A single turn carries every row of the set below to another of its rows. Some are shown first; where does it send the rows asked next?
J821: [-1.85 -0.39 -0.96  1.73 -0.76  0.38  4.71  1.19  1.13  1.14  0.91  0.96
  1.20 -1.99 -0.13  1.08  0.86  2.56 -0.52 -3.00 -2.17 -1.34  2.58 -1.47
 -1.78  1.05 -0.05  2.67]
J897: [-2.23  0.04 -0.88  0.98 -0.56  0.76  4.53  1.26  1.22  0.62  1.55  1.44
  1.69 -1.90  0.09  1.18  1.24  3.00 -0.93 -1.93 -1.48 -1.67  3.20 -1.19
 -1.66  1.36 -0.03  2.11]
J790: [-1.29  0.45 -0.24  0.90  0.17  0.09  1.74 -0.08  1.52  0.78 -0.28  1.23
  0.88 -0.81  2.22  0.90  1.63  0.26 -1.38 -1.21 -1.76 -0.41 -1.23 -0.94
  0.54  1.25 -1.60  1.10]
J400: [-1.23 -0.18 -0.41  1.30  1.29 -1.79  3.32  0.89  0.02  0.83 -0.38 -0.91
  0.65 -1.57 -1.22  0.90  1.48  1.12 -0.53 -2.07 -1.82 -1.81  3.17 -1.18
 -1.27  1.35  0.12  3.32]
J673: [-1.75  1.19 -1.28  1.21 -0.38  0.52  3.61  1.91  0.32  1.48  0.67 -2.83
 -0.52 -2.70 -1.70  0.88  1.43  0.33 -0.81 -2.68 -1.72 -0.56 -0.01 -0.42
 -1.84  0.84 -0.60 -0.71]
J885: [-2.52  0.38 -0.46 -0.09 -0.93 -0.75  0.30 -0.20  3.12  1.01  1.08 -1.92
  0.28 -1.93  0.38  1.69  0.02  2.04 -0.81 -2.06 -0.46 -0.23  1.38  0.62
 -1.17  1.99  0.47  0.05]
J329: [-2.02  1.30 -1.26  0.32 -0.35  1.48  3.84  2.07  0.92  0.95  1.88 -2.51
 -0.18 -2.26 -1.00  1.08  1.20  0.82 -1.52 -0.62 -0.43 -0.59  1.25 -0.28
 -1.88  1.47 -0.76 -1.58]
J204: [-0.26 -0.55 -0.40  1.92 -0.26  1.18  2.48  0.75  0.94 -0.13 -0.26  1.87
 -0.41 -1.35 -0.81  0.63  0.30 -0.74 -0.25 -2.39 -1.99 -1.41  0.90 -1.65
 -0.68  1.15 -1.02  1.05]
J561: [-3.00  0.21 -0.77  0.20 -0.61  0.79  2.65  0.10  1.06  0.00  2.16 -1.60
  0.12 -1.87  0.83  1.12  1.64  1.40 -1.98  0.31 -0.08 -1.09 -1.85 -1.02
 -1.18  2.28 -0.61  0.55]
J185: [-1.89 -0.11 -0.90  0.95  0.69 -1.68  3.49  1.32  0.82  0.31  1.01 -0.46
  1.10 -1.53 -1.01  1.17  1.44  0.65 -1.18 -0.55 -0.53 -2.08  3.62 -0.80
 -2.30  1.71  0.11  2.71]
J243: [-1.53  0.46 -0.15  0.98 -0.02 -0.35  1.86  0.53  1.59  0.52  0.25  1.51
  0.97 -1.20  2.05  1.07  1.67  0.03 -1.30 -1.17 -1.46 -0.57 -1.81  0.12
 -0.16  0.98 -1.08  1.20]
J437: [-0.70 -1.24  0.52  1.71  0.64  1.65  3.76  1.77  0.70 -0.50  0.04  1.79
  0.00 -0.47 -0.01  1.38  0.65 -0.70 -0.63 -1.96 -1.71 -0.12  1.22 -0.80
 -0.72  0.57 -0.30  0.52]
J207: [-1.25 -0.11 -0.05  0.91 -0.07  0.04  2.25  0.77  2.07  0.69  0.63  1.38
  0.77 -0.73  2.42  1.39  0.83  0.02 -1.44 -0.54 -1.07 -0.03 -1.41 -0.05
 -0.36  1.00 -1.20  1.00]
J818: [-1.98 -2.30 -0.65  1.14 -1.47  0.27  2.93 -0.60  1.07 -1.56  1.27 -2.54
  0.19 -0.65  0.48  1.73  0.97  1.68 -1.77 -0.31 -1.31 -0.92  0.62  1.03
 -1.03  2.08 -1.67  1.20]
J794: [-2.64  0.21 -0.25  0.89 -1.01  0.61  1.81 -1.21  3.70  0.61  0.18 -2.83
 -0.04 -1.42  0.92  0.71  0.85  1.14 -1.57 -2.31 -1.58  0.12  1.75  0.21
 -0.44  2.44  0.32  0.88]
J11: [-1.48 -0.16 -0.25  0.42  1.73 -0.85  3.28  0.72  0.17  0.50  0.14 -0.74
  1.13 -0.82 -0.48  1.15  1.52  1.82 -1.19 -0.60 -1.08 -1.59  4.42 -1.76
 -0.71  1.83 -0.29  2.15]
J77: [-1.86 -1.86  0.13  0.46 -0.25  0.43  2.49 -0.67 -0.29 -1.61  0.45 -2.32
  0.38 -0.66  0.52  1.83  1.75  2.99 -1.39 -0.98 -1.92 -0.66  0.77  1.16
  0.37  1.77 -1.35  0.90]
J137: [-3.31 -0.48  0.04  0.77 -0.22 -1.35  1.07  0.41  2.16  1.07  0.22 -2.34
  0.99 -1.06  0.71  2.31  1.10  1.39 -0.85 -3.40 -1.58  0.86  1.02  0.39
 -1.15  1.21  0.73 -0.15]
J283: [-0.54 -0.27  0.20  0.51  0.72  1.28  1.78  1.33  0.17 -0.47  0.34  2.57
  0.35 -0.99 -0.50  1.46  0.56  0.73 -0.23 -1.37 -1.04 -1.19  1.69 -1.39
 -0.22  1.10 -0.74 -0.31]
J597: [-1.78 -0.55 -0.57  1.57 -0.30  0.81  4.98  1.18  1.09  1.08  0.71  0.82
  1.25 -1.59  0.16  1.25  0.91  2.96 -0.65 -2.87 -2.23 -0.95  2.96 -1.56
 -1.22  1.03 -0.07  2.48]
J136: [-2.26 -2.14 -0.64  1.01 -0.86 -1.15  1.50 -0.57 -0.67 -0.93  0.30 -2.20
  0.85 -0.70 -0.12  2.21  1.66  2.24 -1.03 -1.92 -2.11 -0.96  0.16 -0.12
 -0.51  1.65 -1.91  0.56]
J996: [-1.20  0.15 -0.15  1.15  0.04  1.74  2.87  1.18  0.95 -1.28  0.68  2.61
  0.41 -1.41 -0.55  0.64  1.71 -0.64 -0.90 -1.11 -1.10 -1.70  1.43 -0.34
 -0.95  1.39 -0.31  0.46]
J520: [-1.10  0.93 -0.53  0.67  0.43  2.08  4.31  1.60  0.52  1.49  0.39 -3.30
 -0.93 -1.80 -0.77  0.84  0.89  1.37 -1.17 -1.77 -1.72  0.21  1.15 -0.75
 -0.50  0.99 -0.86 -0.99]
J868: [-2.33 -0.66  0.34  0.86  0.38  1.43  3.80  0.31  0.62  0.50  0.83 -2.61
 -0.61 -1.23  1.39  1.26  1.36  1.71 -1.68 -0.96 -1.37  0.36 -2.01 -0.85
 -0.04  1.44 -0.23  1.24]
J891: [-1.02  1.13  0.21  1.61  0.37 -1.28  3.41  0.04  0.45  0.34 -0.27 -2.26
 -0.68 -2.94 -0.18  0.43  0.30  0.54  0.52 -2.94 -1.69 -0.78  2.22  0.44
 -1.03  0.41  0.82 -0.41]
J559: [-2.16  0.13 -0.87  0.88 -0.40  0.38  3.96  1.14  0.71  0.87  1.10  1.46
  1.84 -1.89 -0.12  1.28  1.41  3.28 -0.61 -2.38 -1.73 -1.67  3.19 -1.74
 -1.34  1.31 -0.21  1.89]
J392: [-2.24  1.05 -0.75  1.23 -0.30 -1.21  3.15 -0.01  1.21 -0.29  1.08 -1.72
  0.56 -2.06  0.37  0.73  0.72 -0.27 -0.64 -0.98 -0.50 -1.26  3.56 -0.78
 -1.95  1.48 -0.02 -1.99]
J78: [-0.84  0.87  0.57  1.52  0.61 -0.29  4.21 -0.01  1.03  0.08 -0.07 -2.53
 -0.95 -2.54  0.39  0.28  0.01  0.71  0.07 -2.18 -1.43 -0.42  2.76  0.72
 -0.74  0.59  0.91 -0.43]
J518: [-3.09  0.06 -0.31 -0.13  0.46  0.32  1.88  0.21 -0.45  0.43  1.25 -1.54
  0.67 -1.19  0.92  1.76  2.13  2.46 -1.56 -0.58 -0.76 -0.54 -1.61 -2.06
 -0.11  1.78 -0.83 -0.26]
J82: [-3.69  0.70  0.32  0.32  0.08  0.17  1.62 -0.47  2.28 -0.05  0.09 -2.18
  1.16 -1.29  0.98  1.31  2.80  1.73 -1.59 -2.56 -1.72  0.30  1.71  0.92
 -0.11  1.94  1.00 -0.10]
J180: [-1.85 -1.68 -0.86  0.72 -1.55 -1.04  1.66 -0.35  0.27 -1.27  1.20 -1.92
  0.17 -1.76 -0.50  1.85  1.03  2.10 -0.86 -1.31 -1.31 -1.70 -0.32  1.43
 -1.29  1.73 -1.44  1.43]
J585: [-0.81 -0.68  0.00  1.12  1.38 -0.64  4.51  1.34  1.00  0.57  0.39 -1.21
  0.13 -1.20 -0.46  1.04  0.62  1.21 -0.98 -0.79 -1.05 -1.09  3.71 -0.41
 -1.39  1.38  0.37  3.34]
J328: [-0.85  0.24  0.06  0.49  0.33  0.46  1.84  0.23  1.90  0.72  0.21  1.31
  0.51 -0.78  2.52  1.12  0.78  0.90 -1.39 -0.53 -1.28 -0.18 -1.07 -0.37
  0.62  1.22 -1.36  1.00]
J768: [-2.15  1.81 -1.22  0.24  0.29  1.03  2.79  1.31 -0.37  1.16  0.52 -2.48
  0.28 -2.11 -1.35  0.98  2.17  1.44 -1.24 -1.87 -1.52 -0.83  1.29 -1.50
 -0.69  1.46 -1.24 -1.92]
J396: [-2.21 -0.45 -0.54  0.96 -0.36 -0.28  2.36  0.17  0.40  1.12  0.83 -2.16
 -0.52 -2.15  0.34  1.31  0.96  1.43 -0.94 -1.83 -1.29 -0.58 -2.93 -1.40
 -0.94  1.39 -0.64  1.48]
J638: [-2.34  1.07 -0.32  1.08  0.31 -0.91  2.94 -0.32  0.47 -0.18  0.42 -1.91
  0.77 -1.59  0.57  0.75  1.11  0.36 -0.60 -1.37 -0.94 -0.95  3.89 -1.41
 -1.05  1.43 -0.22 -2.37]

J790 turns into J328
J180 turns into J136
Now find these:
J78 turns into J392
J283 turns into J437
J137 turns into J82
J561 turns into J396
J673 turns into J768
J597 turns into J897
J11 turns into J585

